In the data rows, 128 means zero.
Some points, one per row:
[147 158 129 137  97 144 130 110 147 194 158 156 157 141 162 114 101 147 110 123 132 134 112  80]
[ 36  82  49 196  99  74 109  46  87   0 132 104 108  88   0 141 132 121 210  83  98 117 215 196]
[121 155 162 132 182 121  82 186 139 108 112 119  93  80 139 227 155  64 224 113 158 134 171 136]
[124 140 143 181  86 123 101 117 118 121 145 162 146 186 116 156  65 142 142 113 150 147 146  90]
[178 120  97 143  12 115 142  48 144  96 185 156 187 151 148 122  52 170 103 116 133 114 101 112]
[174 160  87 152  17 121 112  52 117 114 186 171 143 168 118 139  58 165 103 102 129 142 123  95]
[ 64  99 104 152 120 110 151  94 121  64 129 125 150 121  79 118 122 130 157 115 113 125 144 157]
[149 138  67 200   0  95 111   5  95   5 210 163 152 158  93 153  48 153 119  85 150 136 144  66]
[ 98 144  95 196  62  96  85  68 128  29 175 130 132 126  86 177 109 104 168  99 122 119 165 112]
[138 192 140 192  78 156  84 101 148 134 195 165 160 180 162 154  51 142 134  99 174 134 154  69]
[196 155 130 133  48 141 131  95 149 172 176 148 158 163 181 113  95 152  77 124 127 123 101  86]
[116 164 176 163 151 105  85 150 148 132 127 125  86 105 159 209 119  92 175 117 159 150 169 109]
[142 120 106 135  51 144 165  97 111 141 150 139 146 157 140  93  57 167  83 123 126 145  91 103]
[104  65 100  33 211 122 184 157 104  70  44  83 111  73  54  60 219 118 139 156  79  82 106 239]
[127  61  67  77 119 108 227  89 100  52  76 104 158 118  60  27 143 171  80 140  85 106  80 185]
[ 91 124 115 144 180 142 101 144 132  82  99 125  88 105  67 165 179  92 175 131 104 115 172 176]
[140  44  72  30 119 152 255 139  86 175  69 110 160 134 126   0 117 222  19 166  91 129  24 144]
[128 161 142 173 117 147  96 148 128 159 146 140  98 163 142 155 133 102 133 128 131 136 139  88]
[100  62  93  71 172 108 171 148  85 109  94 106 126  82 109  61 160 155 130 149  98 121 125 180]
[165 179 110 233   0 107  72  22 123  54 247 173 159 184 142 181  33 150 103  78 173 155 169  40]
[170 120 128 121  63 132 179 108 145 138 136 131 173 138 150  97 100 154  90 134 152 126  81 102]
[101 165 203 133 242 153  75 217 164 191 128 111 122 123 178 187 170  68 192 132 166 133 169 128]
[154 174 162 161  91 158 123 129 159 242 186 136 141 170 203 123  90 131  56 121 161 145 104  65]
[ 91 105  85 119 146  98 136 100  96  57 108 122 115  97  72 107 166 132 147 120  96 120 138 144]
[100 108 139  67 213 140 162 159 137 136  58 116 139  89  91  89 164 108 154 144  92  92 104 187]
[122 132 173  92 244 165 116 222 138 234  91 105 106 146 173 101 177 122 119 150 136 142 119 138]
[182 121 154  78 152 173 156 167 166 231  97 129 148 136 190  92 138 153  71 147 141 122  94 103]
[183 107 132  97  63 161 212 115 130 240 130 135 173 179 174  48 101 183   7 156 121 133  41  69]
[ 86 121 110 137 186 125  94 156 117  57 103 107  88  93  92 148 188  96 186 113 117 119 177 163]
[147 115 134 117 154 133 141 143 127 104  84 107 108 129 116 120 143 121 132 141 128 116 129 157]
[116  83  98 131  87  85 144  86 124  37 119 137 134  96  75 127 115 135 144 126 113 123 157 155]
[136 149 171 147 171 150 100 177 140 175 103 115  89 141 145 143 149 103 141 136 134 140 141 109]
[133 175 128 217  39 117  88  63 124  32 192 154 142 134  98 188  81  98 173  95 162 125 171  89]
[121  86  77 116  81 117 176  83  99  89 131 125 156 158  85  43 112 178  72 137  90 124  87 142]
[170 132 145  91 114 170 202 149 135 247 115 125 150 171 165  65 108 157  47 162 113 141  43 118]
[141  14  86  11 152 157 255 152  94 197  53  92 160 147 118   0 151 212  10 175  64 117   0 168]
[ 95  79 118  61 213 134 185 190 105 173  68  98 130 103 129  46 169 146 134 154  91 125  99 191]
[160 149 153 127 126 161 158 147 150 218 135 135 150 148 153  99 134 139  81 152 129 144  82 118]
[142 133 108 149  25 130 152  86 121 132 172 148 156 171 155 114  37 167  93 114 138 146 104  97]
[159 142 158 126 136 126  93 135 135 171 138 141 129 142 164 148 145 130 120 135 141 137 148 108]
[151 157 145 178  71 118  81 104 127 107 168 153 126 142 165 174  67 135 166 102 164 150 175 104]
[114 124 146 134 191 127  89 166 146 132 102 112 100  87 154 168 153  90 177 122 152 140 177 168]
[113 145 151 130 182 116  93 152 115 102  83 124  88 105 109 163 154  86 188 126 126 121 151 139]
[159 168 117 193  18 128 120  74 150 156 188 180 162 180 134 157  56 133  93 116 152 148 101  59]
[159 140 180 123 129 164 128 150 172 223 123 131 141 153 161 134 140 108  92 146 133 120  92 102]
[ 61  74 111 102 231  82 122 167  91  18  67  79  76  44  64 120 217 108 207 126 109 127 207 233]
[139  82 128  20 247 151 192 213 139 175  36  87 123 106 127  49 225 122 110 165  73  97  77 198]
[126 147 116 205  26 103  89  70 114  61 217 148 131 144 140 201  71 131 145  94 169 150 174  83]
[127  82  67 102  64 102 185  82  88  46 118 125 148 125  68  63 121 171 102 132  95  97  92 150]
[176 186 163 196  72 161  94 117 147 171 166 133 123 158 180 165  86 117 113 103 176 159 144  70]
[186 149 127 136  44 158 139 101 147 178 162 140 157 170 161 131  62 149  71 121 149 142  90  82]
[147 105 109 115 110 134 157 122 115 133 114 123 130 138 123  89 120 158  91 139 124 127 102 115]
[154 113 115 113  61 126 148  88 131  74 135 139 149 132 122 117  97 140 133 128 113 117 102 124]
[129 129 145  98 186 152 149 166 125 163 101 115 129 128 141  98 171 133 121 153 120 125  95 137]
[107 184  84 250  11  90  28  39 119  16 250 171 136 150 103 229  77 111 166  69 163 141 193  71]
[147 149 131 136 101 139 122 126 125 194 170 130 130 146 168 139 104 135  79 124 143 151 103  74]
[ 35 141 169 155 255 127  79 197 131  73  66  94  73  85  56 177 194  55 226 124 125 129 215 187]
[ 88  76 114  82 163 118 167 130 117  44  91 101 131  83  66  93 167 121 172 130  98  87 129 198]
[129 127 121 132 145 145 157 156 124 180 107 119 124 125 105 108 150 122  92 143 124 138 109 129]
[132 116 149 108 163 144 102 189 142 195 133 115 124 125 173 180 163 102 138 145 150 144 119 126]
[130 180 108 188  35 107 110  41 129 103 211 155 163 157 124 130  54 142 113  98 129 138 144 101]
[120 122 129 129 163 137 137 136 131 130  95 122 119 136  97 102 162 115 115 154  99 126 118 137]
[169 137 116 136  41 121 127  63 152 113 169 147 159 144 128 135  91 138 100 120 116 106 116 116]
[136 133 189 139 154 154 111 181 171 221 132 127 135 141 194 181 133  97 123 143 156 139 111  92]
[108 168 151 162 158 114  50 133 144 119 152 126 107 118 157 190 112  97 193  93 148 145 201 133]
[144 165 176 118 177 141  68 173 145 165 117 132 100 115 163 195 147  85 167 125 154 128 147 120]
[111 164 189 137 236 171 114 221 152 220  89  93  86 100 160 167 159  70 170 121 162 145 163 126]
[180 182 168 155  94 152  89 138 164 191 166 152 143 159 214 182  73 120 138 115 174 155 135  75]
[118 113  42 151  27  98 166  26  98  55 176 143 152 126  65  93 100 162  86 118  90 129  99 119]
[112 129 147  88 238 118 124 180 149 158  78 102 104  64 120 123 213  86 154 142 105 115 129 176]
[ 83  79 103  92 210 117 113 147 115  20  77 106 113  91  46 135 193  93 205 125  99  90 150 195]
[ 96 128 139 112 221 137 167 174 125 112  47  82  88  65  80 121 204  74 153 143 104 133 131 185]
[137 167 113 196  40 100  77  70 110  71 167 163 107 167 114 167  74 142 148 103 141 131 173  85]
[140 108 128  71 147 134 160 156 123 193 119 122 149 139 148 102 168 141  75 162 107 116  61 117]
[ 66 101 112 110 181  95 113 127 105  53  95 100  90  67  65 150 169  94 190 111 101 115 153 178]
[141 138 124 129 133 140 106 118 150 107 132 119 127 104 124 151 147 111 156 119 128 116 147 134]
[120 121  79 184  39 107 117  38 107  30 194 129 150 150  85 125  81 157 121  82 130 133 164 123]
[113 103 123 135 139 107 119 120 115  47 113 124 111 119  89 150 133 126 188 112 115 125 177 179]
[ 89 183 134 233 118  98  31  94 130  22 182 140 110 119 110 207 107  88 227  74 156 146 249 131]
[ 11 123 134 109 255 111  79 196 113  79  42  87  46  53  45 143 228  56 241 140  70 116 204 245]
[142 136  78 186   0 122 136  12 125  27 196 147 177 164  81 119  39 158 112 100 127 131 122 113]
[141 173 133 186  97 143  83  94 159 134 162 155 123 154 140 165  90 107 146 119 125 126 156  93]
[ 72  78 101 123 168  93 118 115 116  21  90  96 109  74  43 133 185 105 192 114  82 111 178 190]
[ 84  79  72 152  74 108 157  55  94   0 122 139 145 140  37  89 121 153 122 128  85  98 127 150]
[ 55  65  83  93 190  91 144 139  74   0  57  97  92  80  19  97 202 112 197 136  73  91 154 218]
[175 124 107 145  10 134 169  70 121 147 188 159 192 184 161  87  43 196  61 122 139 148  84  72]
[ 76  69  90  59 218  99 146 163  86  63  99  84 110  89  97 108 208 126 155 138  93 118 125 201]
[117 176 134 179 132 126  40 123 132 120 179 133  94 135 146 192 133 108 169  90 157 140 211 109]
[105 156 163 217 124 117  38 123 150  71 148 138  96 129 121 244 125  69 206 103 159 149 197 106]
[150 141 190 122 145 150 108 163 171 204 126 141 150 137 177 175 109 109 146 127 151 129 129  97]
[123 152 104 168  86 109  78  90 122 120 191 143 129 135 135 157 106 134 118 101 138 137 153  77]
[ 87  85 141  89 211 125 130 147 153 128  95  98 138  77 130 125 172 105 140 120 123 115 147 147]
[173 165 155 177  46 143  96  95 138 164 189 160 144 182 174 156  62 138  90 108 175 150 138  53]
[116 148 134 155 113 134 115 118 131 130 147 119 116 130 124 148 126 101 130 114 128 135 136 128]
[ 97 163 140 179 161 131  65 134 133  88 120 124  79 110  96 187 154  77 182 102 141 134 188 128]
[ 98   5  52  54 109  91 252  89  83  31  63 112 166  94  29  28 141 178  97 151  70  95  66 200]
[122  69 109  97 127 120 188 126  99  80  80 115 131 127  87  55 138 172 111 156 113 110 113 167]
[ 93  99 124 117 156 115 123 125 132  72  99 109 110  86 103 141 143  98 165 123 117 122 162 172]
[ 88 131  84 147 100 101 123  76 115  51 147 126 130 109  58 125 123 118 152 106  98 106 149 164]
[124 162  92 175  57 102  62  76 114  74 196 158 117 173 121 167  83 143 147  97 121 137 159 113]
[113 138 126 147  97 128 139  98 154 114 141 141 158 131  92 132 128 115 146 136 110 112 106 145]
[144  90 137  96 128 127 156 170  99 177  84 149 120 155 144 113 118 171  97 149 132 136  89 110]
[ 76 136 146 108 239 115  86 180 109 118  88 121  87  96 108 137 184  91 188 135 109 114 164 170]
[135  59 143  25 218 150 213 184 132 219  38  78 123  90 132  58 206 138  44 175 104 121  47 155]
[151 179 124 176  67 136 111  96 140 146 178 161 152 155 156 134  80 136 108 116 153 146 117  60]
[ 77 117 158  84 255 143 168 222 138 116   0  67  67  53  65 124 245  42 184 156 104 113 126 231]
[137 128 119 130  90 135 135 100 141 123 148 140 141 120 128 127 102 123 113 128 136 120 110 101]
[105 122 119 105 193 116 120 152 102 108  96 123 104 115  87 114 155 123 153 137 119 108 145 168]
[132 169 122 201  50 124 130  71 131 108 203 162 164 161 132 113  93 149 125 112 136 127 134  83]
[ 81 145 118 155 167 105  89 116 137  33 128 110 113  80  51 186 178  64 217 111 120 115 178 177]
Here are 12 more points, each followed by its number:
[129 212 141 240  38 116  74  79 134 109 232 176 150 181 152 172  64 134 145  87 167 157 176  42] 0
[143 102 158  71 168 177 180 191 152 255  92 128 145 152 178  80 138 146  58 182 116 114  47 105] 1
[ 97 147 149 120 250 121  63 212 114 154 103 118  67  74 124 165 229  77 189 137 121 129 184 176] 2
[195 135 121  92  66 142 158 112 134 197 154 145 152 130 188  94 123 157  53 146 130 120  72  93] 3
[158  57 104  93  74 123 213 115 100 114 111 124 162 153 121  55 111 187  63 162 114 129  67 137] 4
[147 178 146 178 119 151  87 127 154 164 152 136  98 134 155 187 126  98 112 119 165 153 144  85] 5
[ 77 149 120 178 154  96  41 140 123  52 183 117 101 116 125 224 146  76 207  96 144 135 191 137] 6
[ 99 156  75 203  55  77  52  34  97   3 193 152 118 116  78 179 109 120 169  76 134 139 202  88] 7
[170 179 205 132 174 173 102 207 171 243 133 125 130 162 227 170 148 104 135 142 164 137 104  74] 8
[ 86 187 181 181 194 107  36 164 130  83 148 122  85 119 123 217 147  68 231 107 146 128 211 146] 9
[125 119  61 100  83 113 183  98 123 143 172 120 173 107 126  70 127 145  68 121 100 111  68 120] 10
[ 78 174 157 163 203 118  58 165 140 172 144 122  85 114 137 184 160  77 175 108 137 145 190 137] 11
Which of these numbered points is nearest to each point below, ignoring the 3 directions in which the first points spread most? Its number follows each.
[135 176 203 124 200 148  80 199 135 205 117 148 103 153 194 154 137 111 161 142 152 121 142 102] > 9
[154 190 176 165 116 136  55 161 135 199 188 162 130 176 212 180  80 132 133 120 174 142 162  64] > 9
[  0 121 131 155 255  95 104 173 117   0  69  90  78  52  11 144 255  48 255 120  82  94 221 235] > 0
[ 78 118  45 154  80  68 143  49  98   0 156 123 132  85  32 108 135 121 175  97  83 102 152 183] > 10
[182 139  90 191   0 121 131  45 126  82 214 166 180 196 144 134  58 163  77 106 139 131 102  45] > 8
[140 135 165 128 179 173 129 149 173 160 103 111 141 130 148 141 174  97 137 127 130 129 119 132] > 8
[159 131 164 143  77 127 132 118 145 153 151 155 150 131 177 149  77 144 121 129 163 145 142  91] > 4
[147  58  76  95  86 111 194 107  98  86 102 120 142 128  89  78 111 177  82 150 104 125  77 161] > 4
[ 84 124 108 106 186 123 120 130 139 165 113 115 114 111 118  98 160 125 119 131  85 116 137 163] > 11
[119 137 122 171  67 114 110  84 131 105 161 153 141 163 107 146  68 131 101 125 129 135 120  83] > 1
[138 123 204 135 164 152 114 195 144 184 108 127 102 129 185 182 148  97 146 152 157 136 137 116] > 4
[126  98 112 112 124 138 206 124 121 150 123 134 162 139 124  42 141 167  86 151  97 111  74 128] > 0
[107 142  82 174  97  96  86  83 104   0 130 129  82  96  49 193 155  95 170 112 130 124 164 126] > 5
[126 147  98 173  43 116 121  69 110  77 170 136 137 140  94 139  97 120 110 103 131 139 129 116] > 5
[161 165 153  83 231 153  78 210 131 246 114 138  95 136 206 134 180 140 141 149 127 141 137 132] > 2
[143 183 126 208  33 125 123  68 121 122 221 164 161 162 161 137  66 158 118 108 158 144 142  63] > 0
[152  73  57 105  59 119 204  81 103  43 116 116 157 120  61  48 141 162 107 135  82  98  77 157] > 8
[103  63 149  49 223 148 184 188 135 186  23 108 122 124 111  72 191 130  87 186  94  96  65 158] > 1
[ 97 164 136 154 124 118 118 129 108 106 147 130 107 125  98 153 112 117 150 130 127 133 143 145] > 9
[153 107 133  80 151 157 167 159 134 236 107 132 151 143 175  76 145 161  51 153 119 130  68  91] > 7
[154 172 135 171  77 142 132 105 147 163 150 136 130 133 140 147  88 100  90 115 162 154 126  89] > 5
[ 70  87  47 156  60  81 140  40  91   0 148 143 163 127   0 106 125 131 163 114  75  93 138 169] > 1
[121 118 112 124 151 140 170 143 119 139  98 124 122 123  93  99 156 125  96 146 117 135  98 132] > 5
[180 160 150 140  57 145 124 106 157 155 150 150 165 160 158 128 103 141 103 133 147 118 104  85] > 8
[180 175 127 153  46 132 107 106 138 161 196 146 138 133 185 153  87 137  97 118 151 138 128  80] > 3
[160 113  88 125  88 147 109 117 118 145 158 130 134 149 159 128 122 155  81 126 136 143 107  87] > 7
[170 125  81 117  47 105 123  59 124  67 137 144 131 100 105 119 100 153 120 118 121 104 124 129] > 3
[ 90 141 121 181 106 121 103 102 131 117 172 121 135 142 104 133 124 111 122 106 128 135 156 129] > 11
[147 114  82 157  13 121 184  45 108  88 162 134 166 154 102  78  83 170  56 114 110 131  90  96] > 5
[ 45 103 147 106 255 129 151 220  96 117  26  88  67  91  41  85 220  80 183 152  91 113 147 219] > 0
[113 130 108 134 142 120 106 123 116 116 141 133 113 115 112 128 151 139 141 136 113 132 152 147] > 2
[120  91 104 139  95 121 130 103 115  65 120 133 130 131  89 131 105 158 140 108 136 133 151 157] > 4
[115 132 161 162 114 116 110 149 121 131 153 143 122 140 149 175  92 127 155 127 171 143 160 104] > 4
[158 126 145  73 142 164 178 155 165 239 133 119 176 141 173  85 147 129  70 151 120 118  56 121] > 10
[195 131 101 143  12 137 165  83 114 171 211 158 165 186 169  77  52 189  18 133 145 145  88  65] > 2
[199 146 118 103  45 141 162  92 143 177 181 142 180 140 187  89  87 165  66 128 140 116  74  81] > 3
[118 113 107 112 157 118 100 145 112  77 105  95  74  78  84 141 208  85 169 132  86  93 152 189] > 3
[141 148 126 157  89 115  96 102 131 131 172 163 140 140 151 152 117 138 102 125 146 131 126  87] > 7
[178 117  31 143   0  94 161   2  93  15 198 142 158 123  85  99  84 174  80 110 111 114 102 112] > 3
[132 161  91 156  95  94  85  90 100 100 189 139 113 127 129 149 134 137 117 119 124 143 162 103] > 2
[217 103 109  68  26 159 199  85 134 255 178 160 184 173 207  53  66 209   0 163 127 117  23  75] > 3
[208  92 108  39  66 168 246 121 143 237 113 117 174 153 195  19 115 191   0 167 106 107   0 103] > 3
[112  84 113  22 229 120 170 197  96 181  59 103 100  78 121  65 235 142  90 182  85 108  93 177] > 2
[133 136 123 133 115 127 127  97 155  95 148 137 170 106 135 157 111 107 176 109 147 117 135 134] > 8
[134 183 117 187  53  88  70  65 118  39 212 146 144 117 115 187 100 107 178  78 154 124 189 120] > 3
[122 203 184 153 171 164  83 192 153 255 146 136  98 152 191 176 122  85 137 129 145 164 145 101] > 11
[131 136  72 142  58 119 136  79  98  60 125 141 105 136  72 128 119 137 125 135  99 121 116 132] > 5
[156 207 166 171 104 133  60 140 143 216 206 150 118 159 211 195 106 115 122 117 157 162 146  60] > 2
[167 172 185 137 126 168  88 158 171 255 165 148 140 158 229 180  87 115 102 130 179 149 111  48] > 1
[ 86 118 118 103 200 124 123 166 120  93  80  89  96  83  71 147 193  80 161 132 102 128 142 169] > 5
[129 126 132 120 133 119 103 136 137 118 133 133 119 102 155 162 136 115 148 127 137 121 148 132] > 3
[152 159 220 105 186 166 125 200 186 255 132 123 148 152 248 123  94 138 112 133 153 156 117 102] > 9
[158 226 160 207 106 125  15 131 147 148 213 168 118 159 200 232 116  92 184  86 182 148 199  72] > 2
[ 77 137 117 164 136  99  85  97 109  27 139 129 116 132  75 174 109 108 203 101 127 144 196 169] > 9
[100  78 104 121 117 106 160 121 103  80 122 112 130 116  78 122 143 141 129 129 113 134 135 159] > 4
[169  82 113  67 100 130 191 110 122 147 122 116 156 133 145  70 134 160  49 155 108  96  65 132] > 3
[123 123 133 137 138 117 128 140 127 100 127 114 133 117 128 148 123 119 154 109 149 145 151 138] > 4
[112 117  67 151  83 100 123  55 106  29 139 131 115 127  73 106 139 148 133 102  97 115 158 139] > 7
[148 115 110 127 105 131 140 128 111 139 125 133 119 136 136 119  95 149 110 133 149 155 134 121] > 4
[169 177 127 175  60 146  88 111 142 207 207 148 130 167 195 148  96 138  64 117 143 147 118  61] > 2
[149 212 157 192 129 149  24 148 163 213 184 150  83 139 191 227 127  90 147 104 171 163 183  74] > 2
[120 136  91 152  72 107 132  79 105 120 171 140 141 144 105 109 109 157  91 126 110 144 113 118] > 11
[150 187 142 180 106 139  72 111 147 147 167 146 117 131 150 156 107 120 150 110 144 141 177 110] > 2
[ 88  81 132  56 255 156 169 218 122 129   2  72  81  69  85  57 248 104 178 161  65  91  99 214] > 8
[155 184 166 154 124 167  84 160 174 231 173 165 145 164 208 164 109 119 109 123 158 137 134  60] > 1
[121 113  94 105 156 135 128 128 132 102 103 114 104 111  80 125 165 107 135 138 100 115 123 161] > 5
[118  96  96 117 113 116 138  88 127  70 117 118 131  89  89 125 155 129 132 126 102 102 127 152] > 3
[124  95 118  73 199 136 177 166 115 131  62  98 109  93  99  84 231 108 103 162  94 112  87 171] > 5
[130 108  95 115 105 156 172 131 118 150 114 134 138 158 137  68 105 177  90 144 102 115  74 113] > 1
[129 117  99 163  55 106 108  94  78  69 140 160 110 150 110 149  81 161 145 126 134 144 138 100] > 4
[117 173 122 148 136 125  82 131 123 130 154 148  97 116 135 167 126 108 148 130 128 136 166 113] > 2
[107 123 167  72 238 136 109 199 151 163  57 111  91  94 126 133 199  90 165 166 100  97 127 161] > 1
[ 76 151 136 178 158 117  49 118 153 121 161 125 114 106 117 193 153  73 165  97 133 130 196 122] > 11
[151  78  54 124  13 125 174  59  90 123 172 136 168 156 126  40  75 219  32 125 111 134  82  93] > 7
[127 141 120 110 139 100 112 104 126  89 134 125 137  97 116 139 149 116 161 115 119 111 139 144] > 3
[135 152  88 156  74  98 124  65 121   9 151 141 129  95  81 115 117 130 170  99 113 108 173 149] > 3
[139 147 133 130 145 125 106 148 128 105 130 112  95 108 131 154 166  92 151 117 133 119 152 135] > 3
[111 147 119 198 104 122  92  97 119  70 160 120 104 134  89 159 132 103 151 101 139 143 186 113] > 5
[128 130 162  79 202 155 159 201 137 192  86 113 119 103 142 109 197  96 138 163 108 109  90 148] > 8
[100 115 124  93 204 122 148 166 124  93  87  96 126  94  84  98 195 106 171 140  95 106 121 181] > 8
[124  59  62  91  75  96 197  70  84  12 108 124 139 127  57  83 106 171 101 136 105 117  87 164] > 4
[159 193 233 121 206 158  92 218 160 255 121 131  97 134 235 172 137  95 140 137 175 139 127  89] > 9
[ 86 171 192 191 197 118  36 153 139  97 139 132  90 130 119 216 136  71 208 109 162 138 224 131] > 9
[103 154 117 151 119 115  92 100 136 131 169 142 135 117 124 158 106 121 166 104 119 133 148 129] > 11
[200 234 178 235   8 154  56 112 163 241 249 175 134 192 243 218  55 113  72 108 197 174 121   0] > 5
[138 106 102  86 145 128 182 123 113 165  98 112 131 133 118  47 137 165  59 145  99 137  80 156] > 11
[129 160 150 143 132 146  83 138 159 153 146 142 126 120 154 181 112  90 155 118 157 129 148  98] > 1
[147 153 116 159  93 140 101 121 128 119 169 137 126 150 157 160  94 134 145  99 155 140 135  94] > 8
[191 152 108 189   0 116 102  33 130  57 202 157 161 150 132 159  71 142 111  98 156 127 159  72] > 3
[117 142 184 152 176 137  71 180 152 157 112 129 110 132 167 194 124 105 177 118 161 144 182 136] > 4
[141 133  96 175  23 120 135  66 108  72 165 130 132 150  97 132  85 131 110 115 132 130 117 112] > 5
[111 133 126 154 108 105  77  98 125  52 169 129 121 130 115 183 128 111 179 105 144 118 167 127] > 8
[143 123 165 106 151 145 115 196 132 244 146 144 149 169 209 149 118 135 117 135 157 150 106  91] > 6
[196 118 110 113  45 167 216 114 118 245 147 148 178 185 161  47  90 190   0 170 133 148  17  61] > 5
[128 139 121 118 153 114 106 132 106  79 104 128  93 119 101 144 121 117 160 127 121 117 152 165] > 9
[ 90 134 128 177 145 112  72 124 143   1 134 125 107 106  67 181 154  74 219 108 129 103 213 162] > 8
[129 129 127 125 137 131 127 152  97 152 124 124 107 128 132 124 148 125 108 138 126 135 124 125] > 2
[181  92 110 103  52 135 182 106 120 173 133 140 161 158 153  66  70 200  64 127 138 137  89 111] > 4
[159 113  93 146  32 109 145  69 113  83 143 143 143 127 124 128  65 167 104 117 132 141 111 116] > 4
[106 135 112 171 136 108  62 129  94  44 143 131  80 121 107 165 147 117 183 106 136 132 192 133] > 2
[111 180 163 151 187 145  76 168 151 186 139 128  96 112 161 153 151 105 167 115 153 140 183 132] > 11
[122 143 136 138 166 144 105 152 138 171 136 133 126 121 142 125 164 115 133 138 126 123 145 135] > 2
[ 79 114 155 142 197 134 136 174 119 153  85 106 115 114 109 104 142 126 145 126 126 148 149 145] > 0
[156 150 126 132  87 141 150 120 136 205 170 143 146 157 165  98 107 162  77 139 131 129  92  95] > 11
[142 178 124 159 134 128 100 115 148 102 144 131 124 100 130 147 135 108 175 102 134 122 186 147] > 3
[102  88 130 116 154 134 178 143 122 149  93 115 139 126 112  68 129 158  98 134 123 137 116 133] > 0
[158 239 187 209 129 151  10 160 167 195 171 148  62 138 192 255 111  62 177 103 177 158 214  66] > 5
[133 117  68 131  86 116 133  77 116  54 117 119 110  97  68 134 170 107 118 123 116 111 129 148] > 5
[ 75 130  99 167 151  92  56 106 111   0 141 116  87  74  79 199 155  88 217  89 149 124 239 162] > 7
[147 151 194 127 186 161 116 200 164 255 119 114 127 123 216 152 124 113 119 129 177 169 144 106] > 4
[159 155 208 123 150 150 127 157 159 243 135 128 136 157 206 117  98 124  94 133 161 143 111  79] > 9
[150 155 141 176  80 134  86 121 159 162 191 137 120 121 201 184 103 125 137 107 166 149 167  79] > 3
[119 183 117 195  58 106  86  86 108  91 184 144 108 149 120 188  89 107 131  96 147 151 153  86] > 5
[142 155 132 181 138 130  31 162 130 120 169 131  88 137 162 227 132  94 169  96 174 152 196  97] > 6
[225 164 132 164   0 138 112  40 164 224 255 173 197 202 228 153   0 174   2 110 189 165  71  10] > 6
[ 92 156 178 133 212 145  73 190 152 172 117 117 109 113 135 165 181  76 181 138 131 121 168 145] > 1
[136 123 130  99 152 139 147 142 108 200 128 133 123 152 147  72 130 171  80 144 112 126  94 117] > 11
[147  96  97 139  74 117 150 103  88  72 109 124 107 152  97 125 102 147 107 136 127 137 115 118] > 4
[ 95 245 199 218 239 136   0 212 167 169 168 114  55 111 191 255 187  19 255  68 181 170 255  96] > 0
[119 154  94 166  88 125 102  88 138 106 164 148 121 126 126 162 120 119 117 120 130 129 145 100] > 5
[115 140 124  96 209 142 114 170 119 141  76 116  82 113  99 131 165 113 180 136  99 123 139 187] > 9
[114 122 130 124 161 136 125 130 150 146 100 118 125 105 126 148 136 113 132 121 140 143 144 142] > 5
[164  89 116  98 111 142 189 129 104 109 100 117 133 141 105  77 147 161  74 154 126 114  91 154] > 4
[160 129 133 125 108 146 185 122 134 166 120 119 145 138 149  82 107 150  60 142 138 145  87 110] > 5
[121 112 132 145  65 131 162 129 123 159 153 153 153 141 149 131  92 137 112 142 135 132  90  96] > 1
[144 152 155 170 113 130  71 126 145 147 156 159 132 162 154 170  95 120 132 118 164 146 131  70] > 1
[142 119 172  98 160 126 159 170 137 188  88 124 110 112 168 128 129 120 120 150 140 137 101 126] > 4
[177  83 131  35 165 141 165 161 136 188  77 120 144 112 163  84 144 160  88 157 123 119  70 141] > 3
[122 140 119 107 172 114 134 139 128 122 114 119 109 109 121 114 154 122 146 147 111 117 131 166] > 9
[142 182 195 192 108 137  44 127 157 157 160 158 120 134 149 202 115  94 160 113 173 135 173  79] > 1
[ 88 101 110 121 182  77 115 138  90  24  84 110  93  89  61 151 169 106 197 119 115 127 184 191] > 4
[152  96  90  71  96 131 161 115 101 116 106 134 124 135 106  97 152 146  95 155 104  99  69 142] > 3
[167  85 133  82  89 126 174 114 113 160 146 123 154 139 181  95  97 165  63 152 137 129  84 133] > 4
[118 141  97 210  80  91  57  69 107   0 160 115  81 116  80 184 131 107 175  90 137 137 217 129] > 5
[130 145 168 132 175 133  67 158 155 203 144 118 129 114 176 186 142  89 131 127 158 153 142 119] > 6
[121 163 125 177  99 123 107 112 138 113 145 152 128 154 101 174 104 101 140 128 139 144 129 104] > 1
[136 136 108 179  75 120 130 107 116  66 135 129 116 115  90 135 161 115 142 117 120 116 150 110] > 5
[190 162 176  93 142 173 127 187 167 251 130 124 126 141 225 140 132 125  90 147 152 131  89  90] > 3
[136  79 132  50 153 157 202 146 158 255 103 110 170 130 173  27 146 160  14 163  95 108  40 117] > 11
[116  91  52 104  92  95 190  73  85  64 120 126 133 102  57  49 137 160 103 138  75 103  97 165] > 2
[ 88 181 168 181 186 130  26 157 157 147 167 127 106 136 154 203  90  88 193  81 176 161 223 127] > 11
[154 124 135 122 129 138 127 128 129 124 123 128 141 142 146 130 134 140 108 127 153 116 113 114] > 8
[ 74 106 170 116 251 119 107 200 149  97  46  86  66  57 114 193 213  50 214 133 115 128 175 193] > 4
[153  85  88  90  92 121 152 119 118 130 138 134 137 116 132 118 121 160  86 142 132 121 108 123] > 3
[ 96 119 146 130 173 111 134 127 119  70 106 106 118 107  99 117 146 106 165 128 120 118 164 162] > 9
